One vector is turned by the same rotation once a tick. Each row is the vector after some number of ticks, and that number follows the row.
The counts run from 0 to 1304.
[-1.79  2.21  2.98 -3.44  0.38  1.56 -1.20  1.34 -0.03 -3.07 -0.59 -3.27
 -1.13 -2.28  0.24  2.97  3.44  0.67  0.50  3.35 -0.69  1.30 -0.21 -0.16
  1.02  1.45  3.42 -2.30  0.84  0.14 -0.41  2.79  0.41 -3.15  0.67  0.34
 -1.16]  554
[ 0.98 -0.79  2.49 -5.70 -3.83  1.88 -0.34  1.43 -3.03 -1.81  1.95 -0.59
 -3.01 -3.85  0.20  2.03  0.94  1.33  2.55  0.13  1.65  1.03  2.83  1.31
 -0.02  0.73  1.80 -1.14  0.68 -0.94 -1.07  2.80 -3.63 -1.48  1.72  0.12
 -1.21]  765
[-0.54  1.71  0.86 -2.23 -1.61  1.10  1.66 -2.13 -0.04 -2.94  0.59  0.33
 -3.57 -1.50 -2.21  1.27 -1.94  2.16  1.53 -0.83 -4.84  1.88  1.67  1.50
 -0.08  0.29  2.03  0.13  3.74 -1.96  0.10  2.30  1.80 -1.96 -1.88 -1.87
  0.69]  800
[-0.56  1.27 -0.09 -1.89  0.75 -1.51 -0.43  0.77  0.44 -0.04  0.34  0.27
  0.57 -3.30  2.29 -0.14 -1.29 -1.21 -3.47  2.87  2.24  2.14 -0.87  0.82
  1.95 -0.13  1.72  2.59  3.80  0.15  0.16 -2.11 -1.41  5.50  0.50 -3.13
  0.07]  313
[-1.11  2.28  0.78 -3.16 -0.95  0.88 -2.08  3.35 -1.03  0.91  1.43  0.27
  0.10  1.04 -0.71  0.80  4.80  0.93  3.48  0.27 -0.24 -3.00 -1.16 -3.50
 -0.19 -1.82  1.10 -2.33 -1.46 -2.47 -3.67  1.78 -0.23 -0.03 -1.70 -1.59
  1.88]  467
[ 0.29  0.68 -0.02  2.52  0.74 -1.19 -1.57  0.80 -1.31  0.57 -1.45 -1.46
  1.28 -1.72  1.50 -2.29 -2.57  1.55 -1.46  1.53 -1.24  2.53 -4.15  2.02
  0.75  0.65  2.80 -4.49 -0.51 -3.92  1.14  1.72  1.25 -0.30  1.59  0.06
 -2.40]  265
[-0.17  2.65  1.26 -3.69  0.96  0.68  0.97 -0.68  1.38 -3.02  1.77 -0.38
 -0.16 -3.53 -1.78  2.85  0.10  1.73 -2.15  2.13 -0.34  2.69 -0.61  2.87
  1.90  0.62  3.64  0.24  4.07  0.12 -0.27  1.52  3.53 -0.34  0.32  1.10
 -1.84]  840
[ 1.35  1.14  2.46 -1.16 -2.19 -0.43  1.14  2.53  0.45 -1.81  1.10  1.44
 -2.33 -2.15 -0.60 -2.05 -3.66  3.08  3.46  1.20 -2.29  2.94 -1.09 -1.70
 -0.92  1.81  1.72  0.25  1.98 -3.68 -0.33  3.09  0.43  1.27 -2.24 -1.99
 -1.35]  690
[-0.60  3.40 -0.05 -0.54 -2.46  0.64  0.27  1.87 -1.52  1.13  2.99  0.88
 -2.75 -1.52  0.96 -0.60 -2.13  3.96 -1.09  0.39 -3.82  1.16 -0.75  3.30
  0.47 -2.43  1.87 -0.86  2.03 -3.01 -2.11  1.53 -0.34  0.75 -2.16  0.60
  0.05]  1116
[-1.40  2.75 -0.36  0.59  1.44 -1.40 -0.82  2.22  1.81  1.84  0.83  0.64
  2.34 -0.93  3.28 -1.71  1.56  2.79 -1.66  3.18  1.11 -0.08 -5.28 -3.03
 -0.86 -0.54 -0.19 -1.77  1.16 -1.44  0.07 -1.45 -0.71  2.00 -2.54 -2.72
  0.40]  429
[ 2.84  2.08  0.16  2.03 -2.33 -0.20  1.61 -0.51 -2.41 -0.86 -2.48 -1.02
  0.88 -0.61  2.07  0.61 -1.95 -1.22  0.62  0.50 -2.67  1.91 -1.82  3.30
 -1.40  0.46  3.95 -1.93 -1.64 -1.92  1.08  1.72 -0.83 -1.64 -2.10 -4.37
 -2.60]  305
[-3.10  1.40 -2.18 -2.22  0.83 -0.63 -2.91 -3.42 -0.08 -0.58  1.27  0.97
 -1.31  0.83 -2.62  2.61  5.02  1.17  0.05  0.12  0.14 -0.93 -0.12 -0.55
  0.44 -3.61  0.86 -1.68  1.62 -0.41 -1.66  0.28  2.82 -2.29 -1.03  0.28
  1.47]  1138
[-2.88  1.29 -0.08 -2.54  3.64 -2.04 -3.96  0.76 -2.09 -2.01  1.44  0.59
  1.15 -1.08 -0.14  1.61  0.03  3.02  0.48 -0.25  0.91  0.47 -3.43 -1.67
  0.75 -3.71  1.94 -0.92  2.53 -2.16 -1.70 -0.98 -0.49  1.72  1.00  0.62
  2.95]  74
[-1.54  0.14  1.52  0.27  1.99 -3.50 -2.02 -0.71  1.39  0.57 -1.78  0.29
  0.71 -1.87  1.40 -0.38 -3.48  1.30  0.54  1.29 -0.64 -0.63 -5.88 -2.10
 -0.62 -0.77  2.75 -2.65  2.59 -3.59 -0.69  0.07  1.12 -0.17 -1.64 -2.48
  2.70]  114
[-1.98  0.83  0.94 -3.27  1.81  2.89 -0.63 -1.81 -1.72 -2.98 -1.38 -2.41
  0.49 -0.87  0.45  4.29  4.76 -1.55  3.13 -1.02  0.64  2.42 -0.14  0.38
 -1.87 -1.14  1.75 -1.32  1.30  1.07  0.97  1.81  0.22 -1.83 -0.67 -2.66
 -0.36]  1161
[-1.66 -0.81  1.02 -0.49 -0.43 -2.45 -1.70 -5.86  0.96  0.31 -1.06  1.79
 -1.34 -2.35  3.16  1.37 -2.04 -2.66 -0.95  0.28  1.49  2.61  1.91  2.68
 -0.62 -0.36  2.93  0.59  3.73 -0.94  3.52  0.10 -1.00  0.82  2.35 -2.05
 -1.16]  914
[-0.74  1.32  0.40  1.99 -4.26  0.85 -1.31 -2.14 -0.54  3.02 -2.74 -0.91
 -1.86  0.38  2.01 -2.12 -0.30 -1.94  0.93 -0.19 -0.98  0.64  1.20  3.88
 -1.17 -0.45  2.13 -3.37 -2.72 -3.82  1.31  2.23  0.88 -0.76  2.29 -1.59
 -2.93]  54
[-0.55 -2.56 -1.71 -2.49  1.00 -1.16 -1.64 -5.10 -2.47 -0.37 -0.17  1.38
  0.16 -3.14 -0.51  1.89  0.85 -2.47  1.00 -1.24  4.58  0.14  1.18  1.01
 -0.58 -1.18  0.41  0.98  2.80 -0.25  1.16 -0.87 -1.84  2.12 -0.02 -4.08
  1.09]  1277
[ 1.33  1.84  1.03 -2.07 -5.64  2.31  1.57 -1.62  0.93  1.44 -1.41 -1.12
 -1.73  0.28  0.59  1.45  2.15 -3.52  1.66  0.41  0.08  0.75  3.92  2.86
 -0.97  1.43  3.44  0.34  0.78 -0.35  0.34  2.94 -0.74  0.22 -1.30 -4.27
 -1.64]  520
[ 4.32  0.25 -0.90  1.88 -2.28 -3.79 -0.84  2.27 -1.03  0.83 -0.11  1.69
  0.41 -2.23 -1.61 -2.25  1.06  0.53  0.64  2.80  1.20 -1.53 -2.67 -1.34
  1.52  2.08  1.19 -1.14 -0.74 -4.93 -1.28  1.51  0.64  0.84 -1.97 -3.51
 -2.14]  1070
[ 0.57 -0.33 -3.30  1.65 -3.61 -3.39 -1.49 -3.97 -2.26  3.04  1.58  4.11
 -1.27 -1.55 -0.78  0.49  0.66  0.45 -1.15  0.37  0.02 -2.34  2.02  3.48
  1.64 -0.65  1.05 -0.50  0.55 -3.28 -1.59 -0.70 -2.27  0.06 -1.34 -0.65
 -0.01]  322
[ 1.20 -3.64  0.84  0.72 -1.86 -3.18 -1.37  0.16 -1.33  0.44 -1.08  0.59
 -0.53 -5.39  1.66 -3.22 -1.56 -0.23  0.16  2.08  1.76 -0.75 -1.86 -0.27
  0.27  2.95  1.06 -1.97 -0.04 -3.59  0.90  0.40 -2.73  0.16  0.19 -1.89
  0.39]  1182
[-0.52  0.84  0.47  1.34 -1.66 -0.99 -0.72  0.14 -1.08  2.67 -0.66 -1.11
 -0.09 -2.87  4.50 -1.97 -4.86  0.67 -2.13  0.87 -0.01  1.84 -2.17  3.43
  0.22 -0.24  2.23 -2.48  0.47 -3.72  1.35  0.12 -1.54  1.53  1.53  0.13
 -0.68]  1118
[ 2.21 -0.08 -1.26 -0.86 -1.29 -3.30 -0.85  0.72 -2.49 -2.71  1.42  2.02
 -1.72 -3.79 -3.81  0.13 -2.06  2.85 -0.16  1.55 -0.18 -1.09 -0.92  0.72
  2.25  1.64  2.62 -0.25  0.84 -4.34 -2.95  1.60  0.36 -0.51 -1.85 -0.18
  0.55]  1180
[-0.78  2.05 -0.41  0.34  2.13 -3.15 -2.04 -2.90 -0.98 -0.40  1.97  2.74
  2.58 -1.24  1.07  1.30 -0.23  3.89  0.29  1.92  1.08  1.49 -3.17 -0.50
 -1.28 -3.73  1.35  0.23  3.57 -2.48  1.71 -1.94  0.12  1.43 -0.02  0.14
 -1.34]  248
[-1.80 -0.52  0.63 -1.76 -3.77  2.89 -1.15 -1.05 -2.05  2.42  1.10  1.39
 -2.15 -0.21  3.03 -4.10  0.31  1.80  4.23 -1.59 -1.04  0.76  3.08  0.37
 -1.76 -0.70 -0.96 -1.58 -0.41 -2.54  0.92  2.59 -2.49 -0.14  0.90  0.81
 -1.64]  1152
[-2.85 -1.73  0.12 -1.73 -0.17  1.01 -4.21 -0.17 -1.90  2.96 -1.53 -4.28
 -0.12 -0.94  3.17 -1.62  0.36 -1.35  1.42 -2.13  3.73 -1.31 -1.80 -0.85
 -1.79 -2.14  1.96 -4.46 -1.17 -3.27  0.52  0.38 -1.75 -0.23  1.43 -0.33
  2.94]  757
[-1.92  4.34  0.19 -3.80  0.98  1.94 -1.42  0.65  1.61 -0.55 -0.25 -1.47
 -0.73  0.84 -0.45  1.64  7.10 -1.36  0.39  1.75  0.43  0.73  1.03 -0.58
  0.79 -0.82  0.91 -1.87  0.43  1.18 -1.55  1.21  2.23  0.05 -1.09 -2.15
 -1.91]  846
[ 1.44 -0.34 -2.12  1.69 -2.30 -2.47 -3.04 -0.13 -1.15  2.47 -1.83  1.98
  0.11  0.23  0.84 -4.25  1.54 -3.89  0.10  1.61  0.25 -2.08 -0.30 -0.71
  0.01  0.37 -0.17 -2.37 -1.97 -3.45 -0.79 -0.23 -0.81  2.82 -0.37 -4.83
  0.12]  393
[ 2.13  2.61 -3.47 -0.67 -0.88 -2.21 -0.88  0.15 -2.22 -0.72  2.52  3.38
 -1.49 -0.46 -2.57  0.41  0.76  0.76 -1.13 -0.11 -2.27  0.19  1.38  2.25
  2.51 -2.93  0.57  0.50  2.15 -2.75 -3.42 -1.13  0.00  3.35 -2.99 -2.05
  0.06]  888
[-0.71  2.64  1.60  0.16 -2.50  1.92  1.10 -0.62 -0.33 -1.30 -0.96 -1.91
 -1.53 -0.47  1.57  3.06  3.50  1.50  0.49  2.63 -2.91  0.90 -0.67  2.17
 -0.19  0.33  2.19 -3.35 -0.64  0.30  0.61  4.00 -0.87 -5.21 -2.89 -1.29
 -2.74]  1122
[-1.82 -4.02  2.73 -2.75  0.27 -3.14 -1.81 -1.74 -0.01  0.26 -1.33 -1.26
 -2.52 -4.42 -0.17 -0.27 -3.63 -1.31 -0.42 -0.07  2.56 -1.46 -1.06 -0.57
 -0.11  0.31  2.44 -0.80  1.70 -3.47 -1.19 -0.10 -1.65 -0.03  1.22 -0.82
  3.68]  401
[-1.39  4.01  0.42 -1.47 -1.20  0.06 -0.71  1.50  1.30  1.17  0.17  1.18
 -0.83  2.59 -0.18  2.48  4.00  0.95  1.45  2.19 -1.94 -3.05 -1.11 -3.49
 -0.99 -2.05  1.24 -0.77  0.13 -1.12 -4.28  0.02 -1.13  0.43 -2.87 -2.05
  1.33]  1209
[-0.43 -1.36  1.19 -2.79 -0.36 -1.91 -2.50 -1.09  0.99  2.76 -2.21 -1.27
  0.66 -1.74 -1.12  1.10  0.70 -1.96 -0.68  1.43  6.50 -2.75 -0.89 -2.00
 -1.25  0.61  2.42  0.05  0.86 -1.71 -2.21 -0.37  0.14  2.75  1.43 -2.68
  0.69]  1032
[ 1.85  3.53 -1.33  0.05 -2.51  0.31  0.82 -2.86  0.03 -2.24  1.56  3.26
  0.68  0.42 -0.79  5.03  3.53  1.91  0.67  1.50 -1.95  0.91 -0.31  1.04
 -0.95 -2.59  1.27  0.93  2.88 -0.94 -0.02  0.70 -0.64 -1.82 -4.66 -2.63
 -1.15]  421
